The rows of D fall into several groups, and each row is roughly a mix of its group's hidden directions.
D:
5; 5; -54; -2; 2; -49; 47; 21; 7; -6
-13; -9; 46; -1; 12; 23; -64; -26; -5; 14
14; -45; -8; 33; -3; -3; 8; 58; -25; 24
-49; -1; 20; 45; -22; 25; -15; 14; -40; 10
-57; -3; 19; 42; -26; 15; -9; 12; -35; 18
4; -4; 46; 12; 10; 24; -68; -14; -15; 8
-3; 9; -38; 1; -22; -44; 59; 19; 14; 10
-11; -10; 28; 10; -3; -25; -11; -68; 18; 36
43; -4; -19; 4; 8; -31; -8; -49; 48; 3
-70; -4; -31; 19; 23; 20; 17; -25; -6; -3
0; 1; 54; -27; 2; 61; -12; -21; -11; 5
-12; 15; -50; 1; -20; 2; 67; 9; 0; -15
-51; -32; 25; 40; -27; 8; -26; 19; -18; 6
-47; 14; -28; 23; -57; 6; 28; 6; -6; 15
-26; 3; 23; 37; 20; 35; 1; 37; -47; -18
20; -36; -21; 42; -9; -44; 13; 38; -13; 18
54; 2; -29; -46; 25; -16; 30; 9; 18; -10
-21; -29; -28; 55; -17; -15; -14; -13; 45; 12
3; -15; 63; 13; -1; 34; -39; 13; -19; 21
55; 6; -7; -30; 30; -30; 3; -29; 36; -12
12; -20; -54; 17; -11; -11; 3; -17; 60; -11
-7; 17; -10; -56; 9; 28; 36; 39; -22; -20
-30; 3; 24; 53; 7; 22; -1; 29; -49; -9
2; 31; 14; -54; 3; 35; 35; -36; 9; -14
32; -25; -31; 9; -4; -44; 39; 26; 22; -28
-15; -55; 38; 47; -4; 6; -31; 0; 8; -4
-8; -24; -49; 20; -14; -14; 0; -25; 60; -2
28; 15; -14; -41; 3; 28; 27; 47; -19; -32
4; -20; 46; -3; 19; 19; -65; -19; -13; 11
-15; 9; 4; 10; -4; 21; -7; 71; -41; -18
-59; 14; -7; 28; 26; 7; -25; -12; -44; -12
10; 63; 0; -31; 3; -18; -33; -36; -13; 14
-45; -18; 12; 30; 0; -12; -1; -52; 19; 37
73; 0; 9; -35; -18; 5; 20; 20; 15; -9
56; -27; 3; 2; -43; 24; 28; 9; 28; -2
1; -12; 47; 2; 21; 31; -63; -6; -16; 2
32; 11; -45; -20; -3; -27; 47; -20; 29; -13
65; -10; 16; -30; -30; 18; 30; 12; 15; -2
-2; 18; -5; 17; 17; 29; 30; 52; -50; -11
34; -20; -13; 19; -9; 15; 2; 54; -38; 37
-18; -4; -18; -28; -30; -29; 6; -45; 50; 20
55; -3; 5; -30; 33; -15; -20; -36; 30; -14
-12; 41; -4; -56; 11; 7; 40; -25; 17; -21
12; -5; 45; 3; 19; 25; -66; -11; -18; 9
17; 16; -37; -51; -14; -13; 22; -29; 40; 14
-3; -5; 38; -9; 25; 47; -47; 17; -34; 6
4; 6; 46; -12; -2; 66; -32; -8; -14; 12
-63; 3; 23; 6; -8; 8; -15; 38; -40; 11
-44; 26; -9; 6; 37; 11; -18; -4; -54; -23
-13; -46; 20; 54; -7; -7; -46; -11; 10; -5
-15; -38; 35; 16; -2; 32; -54; 8; -30; 2
24; -44; 27; 46; -14; 6; -11; 37; -18; 25
62; 4; -15; -27; 24; -3; -6; -40; 23; -23
7; -6; -27; -29; -30; -16; -3; -53; 49; 5
15; 53; -16; -34; 10; -45; 2; 7; -28; 26
-21; -9; 47; 19; -7; -21; -18; -47; 0; 44
-1; -58; -1; 61; -13; 2; -14; 22; 11; -5
-4; 30; -8; -49; 4; 65; -12; -15; 5; -1
-1; 49; -27; -52; 13; -30; 27; -19; -6; -1
3; 9; -61; 1; -2; -44; 42; 11; 16; -14
19; 15; -30; -47; -25; -14; 4; -21; 54; 12
23; 18; -26; -38; -18; -5; -3; -44; 53; -1
7; -28; 27; 59; 9; -39; -11; 25; -23; -8
1; -28; 4; 20; 9; -16; 2; 71; -28; 27
-6; 2; 54; -23; 6; 63; -18; -1; -13; 8
4; -23; -45; 2; -18; -18; 8; -16; 67; 3
-52; 10; 23; -26; 5; 26; 22; 32; -42; 9
-26; -14; 20; 25; -7; -22; -20; -63; 15; 32
-65; 10; -8; 34; 29; -11; -30; -9; -25; 2
-8; 34; -6; -56; 10; 39; 41; -8; 10; -17
-49; 3; -3; 46; 13; -13; -44; -27; -23; 0
-52; 17; -7; -1; 22; 29; -2; -1; -56; -22
-63; 0; -17; 43; 15; -16; -35; -13; -8; 3
20; -37; -27; 19; -2; -19; 36; 52; -22; 19
-17; 25; -34; -36; 6; 3; 39; -33; 30; -35
-12; 33; -17; -34; 2; -9; 35; -43; 34; -33
7; -24; 59; 25; -6; 27; -43; 6; -16; 21
56; 13; -18; -36; 26; 5; 1; -31; 30; -25
-73; 4; -16; 31; 24; -3; -18; -16; -18; 2
-12; 12; 28; 57; 9; 28; -17; 24; -40; -21
1; 20; -56; -27; 1; -16; 53; -9; 17; -21
-38; -6; 30; 14; 1; -25; -20; -56; 3; 37
20; -27; 11; 16; 3; -7; -12; 48; -46; 43
26; 19; -20; -40; 6; 12; 10; 58; -15; -34
-11; -48; -16; 55; -12; 14; -3; 32; 24; -18
2; 12; -56; -8; -2; -41; 43; -15; 22; -21
27; 2; -47; -29; -24; -34; 35; -17; 33; 8
31; -15; -5; 50; -10; -19; -33; -47; 23; 0
-38; -10; 10; 35; 0; -26; -29; -53; 12; 28
-23; 0; 28; 50; 22; 23; -2; 32; -40; -25
2; -4; -27; 49; -12; -59; -32; -10; 15; -4
-4; -12; -55; 32; 0; -57; 5; 25; 5; -3
11; 16; -51; -13; -16; -13; 57; -5; 28; -19
-55; 2; -1; 48; 25; -24; -32; -13; -6; 16

Here is one row of each group, with its name. Which group are the others in?
-3; 34; 29; -27; 34; 8; -2; 23; -59; -8
(125)
-30; 4; 39; 40; 27; 13; -6; 37; -42; -4
(4)
5; 0; 49; -30; 3; 66; 2; 0; -16; 10
(109)

6; -32; 14; 42; 10; -58; 13; 28; -25; 9
(4)
-37; -8; -14; 35; -52; -34; 20; 22; 0; 22
(4)
41; -29; -38; 20; -17; -5; 41; 32; -19; 19
(109)
-11; 42; -44; 5; -19; 2; 61; 6; 5; -10
(4)
8; -43; 14; 29; -21; 47; 29; -5; 31; -24
(109)
-3; 22; -63; -17; 3; -32; 41; 2; 16; -18
(109)
22; -1; -14; -36; -11; -30; -7; -35; 62; 2
(4)
12; -34; 23; 19; 5; -12; -3; 55; -37; 36
(109)
-28; -19; -4; 23; -6; -27; -13; -57; 39; 28
(125)
